First come named turns, each shown by rows before and after it. For each pair of rows after them, which turns, in which order, take the first row to the second? The first pair is done for you.
B:
[ -9  41 -16  60 -38   1 -20  23  20] -> [ 29   7  46 -32  18 -49 -29  -9 -27]
[ 15 -22   1  -6  21 -21  21 -23 -11] -> [ -2 -12 -27  28   2   3  29 -11   8]
[-20   6  14  16 -24  27   2  31   6] -> [ -1  10  43  -5 -12  -7 -18  26 -14]
[ -1   3 -19   1 -13   6   9  -3  11] -> [  9  15  -4   0 -12 -16  -7  -3   1]
Y:
[-10  23   2  30 -24  14 -14  -6  15] -> [  3  29   7  27 -22  -5 -25 -11   7]
[ -1 -18   0 -13   9  24  21  -1   2] -> [ -4 -11  -9   4  -1  28  21   3   7]
[ 15   7 -21   8   1 -19  12 -16 -21] -> [ 16   0 -14  -4   8 -19  14 -19 -25]
[ -3  -8  22  14 -14  -1   6  15  27] -> [  1  -2  20  19 -16  -8   2  14  26]
K:
[ 26  -3  19 -26  18 -30 -17 -16 -21] -> [ 30   6 -42  16   0 -19  -4 -26  -3]
[-22   3  20   7 -15  11 -15  30  -6] -> [-15  13   8  20 -20   3 -20  26  -4]
[-19  19  26   3  -2   3  -5  18  -1] -> [-13  27   6  23 -10   0  -7  15   3]
[ 33  11 -34  21  -5 -18   5 -25  -8] -> [  6 -27 -22 -10  10  29  35 -20   1]
Then:
Between the rows of a pair lie two turns.
[  6 -10   4  -7  16 -24   2 -11  -9] -> [  7 -11 -12   1  14 -20   9 -15  -4] : K, Y
[ -1  -3   6 -10  -1 -27   0  10 -31] -> [-18 -15 -21   1  -5   5  24  12 -14] : B, Y
[ 24   0  20  -9   4 -31 -24  -3 -27] -> [ 31   0 -32  15  -5 -24  -7 -18 -16] : K, Y
[-56  -8  17   3 -13  36 -27  43 -11] -> [-39  17 -19  40 -29  17 -35  36  -6] : K, K
[ -3  15  35 -16  -2 -26 -24  20  -6] -> [  6  30 -17  22 -18 -29 -19  11   6] : Y, K
[ 15   0 -31   4   4  -9   3 -24   8] -> [ 19   0 -20  -5   9 -19  -4 -27   1] : B, Y
[  0 -20   6 -32  -3  -6  22 -13  -6] -> [  3  18  11   4 -26 -30  -9   0  -3] : B, B
[ 11  13  32  -9   1 -28 -26   6 -13] -> [ 19   6  23 -18   8 -33 -20  -6 -17] : B, K
[-13 -29   8 -18  14   4  14  -8  -3] -> [ -2   9  19   9  -4 -28 -20   4  -7] : B, B
[-10   3  16 -11  11  -4  -3   6  -8] -> [ -3  17   5   6   3 -13  -9   5  -7] : Y, K
[  1 -12 -18  26   1  21  17  10   9] -> [ 20   6 -19  33  -2 -11  -1   4  -2] : Y, Y
[  0  26  31 -13 -11   1  -9  -7   0] -> [ 14  35   3   4 -16  -9  -8 -18   3] : K, Y
[  5 -10  26   3  14 -10  11   7 -28] -> [ -5   7  10  35  -7   0   8  18 -14] : B, B
[-26  -3  10   3  -3  26   5  14   5] -> [-13  -5  31 -19   8   4  -5   8  -9] : B, B
[ -7 -20  45 -37   7  20   7  14 -15] -> [ 28  12  34 -18   1 -32 -22   2 -29] : K, Y
[-17   5  12 -17  -5   9  -3  -8  -8] -> [-13  19  11  -6 -12  -2 -12  -7  -9] : Y, K
[-22  48  50 -20 -14  -9 -42  18   8] -> [  4  66  -9  17 -26 -31 -42  -3  13] : K, Y
[-13  28  24   5   5   0 -20  13  -9] -> [ -1  35  -5  22  -1  -9 -18   3  -7] : K, Y
[ -4 -17   0 -24   5  22  21   6 -10] -> [  2  23 -10  20 -23   0  -6  17  -5] : B, Y
[-21  19  40 -23 -26   2 -27  28   5] -> [  7  36  13  -6 -31 -32 -39  11   0] : B, K
[-14  16 -19  20 -18  29   6   5  19] -> [-23  -3   2  -5  -5  42  14   6  16] : Y, K
[  4  19   2  16  -2 -13  16 -29 -10] -> [ -5   4  24  -7   8  -1  21 -26 -13] : K, K
[  9  18 -18   3  -8 -16   1 -23  -6] -> [ -5  25 -16  16 -18  -5  -2 -10   3] : K, B
[-13  22 -14  21   1 -24  -6 -28  21] -> [-25  -1  32 -20  20 -12  -3 -20  11] : K, K
[ -9  -5 -37  20  -9  19  10  -8   7] -> [-28 -18   5  -6  -1  34   9   8   5] : K, Y
[  6  -7   7 -19  16  -9  22   5   6] -> [ -6   0  18 -12   8   0  16  19  10] : B, K
[  9  12   4 -41   9 -18   6   3 -11] -> [ -9  14 -33  -9  -9  13  23  10  12] : B, Y
[-11   5 -14  19  -9   3  -1   5   0] -> [  5  -4   1  -8   8 -17  -6  -8 -17] : Y, B
[-11 -23  21 -21   7   1   4  12 -14] -> [  9  -5  17  -9   3 -29 -13   6 -23] : K, Y
[-21  16   6  18 -24  34 -22  20  27] -> [ 10  30 -24  31 -24  -1 -31  -2  20] : B, K
[ 16   9 -17  12  -4 -18 -14 -15   3] -> [  0  -8 -28  10  -3  13   7 -13  15] : K, Y
[ 12  27   8  25   0 -43 -38   3  -7] -> [-31 -32  25 -24  24  32  12  10   5] : K, K
[ 23   0  18   1  21 -33  -5   3 -12] -> [ 29  -1 -16  14  16 -29   6  -8  -3] : K, B
[ 59  -2 -50  32 -11 -10  18 -17  -4] -> [ 42 -44 -30 -13  12  23  45 -20  -6] : Y, K
[ 16  -4   1  -9  10 -33   2 -10 -13] -> [ -9 -13 -24   9  -2  11  26   0  11] : Y, B
[ -3 -13  16 -23  -7   7  19  13   4] -> [  5 -16   7 -27  -3   1  24   4   1] : K, B
[  3   0  26 -11   2 -13 -11   2 -12] -> [-15 -11  -5   4  -4  23  13   4   7] : B, Y
[ 13  18 -15  41 -15 -19  -6  13  -5] -> [ 29  -7 -32  16   5 -22  14 -12 -13] : B, K
[-15 -32  -3 -22  12   4  41   9  -2] -> [ -7  21 -14  35 -21 -28   4  24   3] : B, Y
[  6  24  23   4 -10 -32 -28   9 -15] -> [-18 -29   1 -26   8  27  25  -1  -1] : B, Y
[-11 -17 -17 -13  15  -2  30 -22  -5] -> [-15 -17  11 -26  20  -5  22 -15 -11] : K, Y
[-10  10 -24  27 -26   5   7   3  19] -> [ 12  -1  25 -23   2 -31 -11  -8 -13] : B, Y
[ 31  32  20  23   1 -19 -12  11  -6] -> [  6   0 -15  24   2  38  31  10  18] : B, B
[  9  15 -35  38 -21   3  11  -4  15] -> [-13  24  12  34 -26  11  -6  23  16] : K, B
[ 16  21 -24  24  -5 -20   3  -9   3] -> [  9  -9 -30   1  10   2  26 -19   4] : B, B
[-35  -4  50 -12 -11  28 -14  37   7] -> [-24   4  60 -15  -7   9 -26  34  -1] : Y, B
[ -7 -33  14 -33  26  14  19  12   6] -> [  0 -37 -10 -29  27  12  28   1   8] : K, B
[ -5  -6   7 -11   9 -14  14  18  15] -> [ -6   1   9  -3   3 -17   9  21  17] : B, K
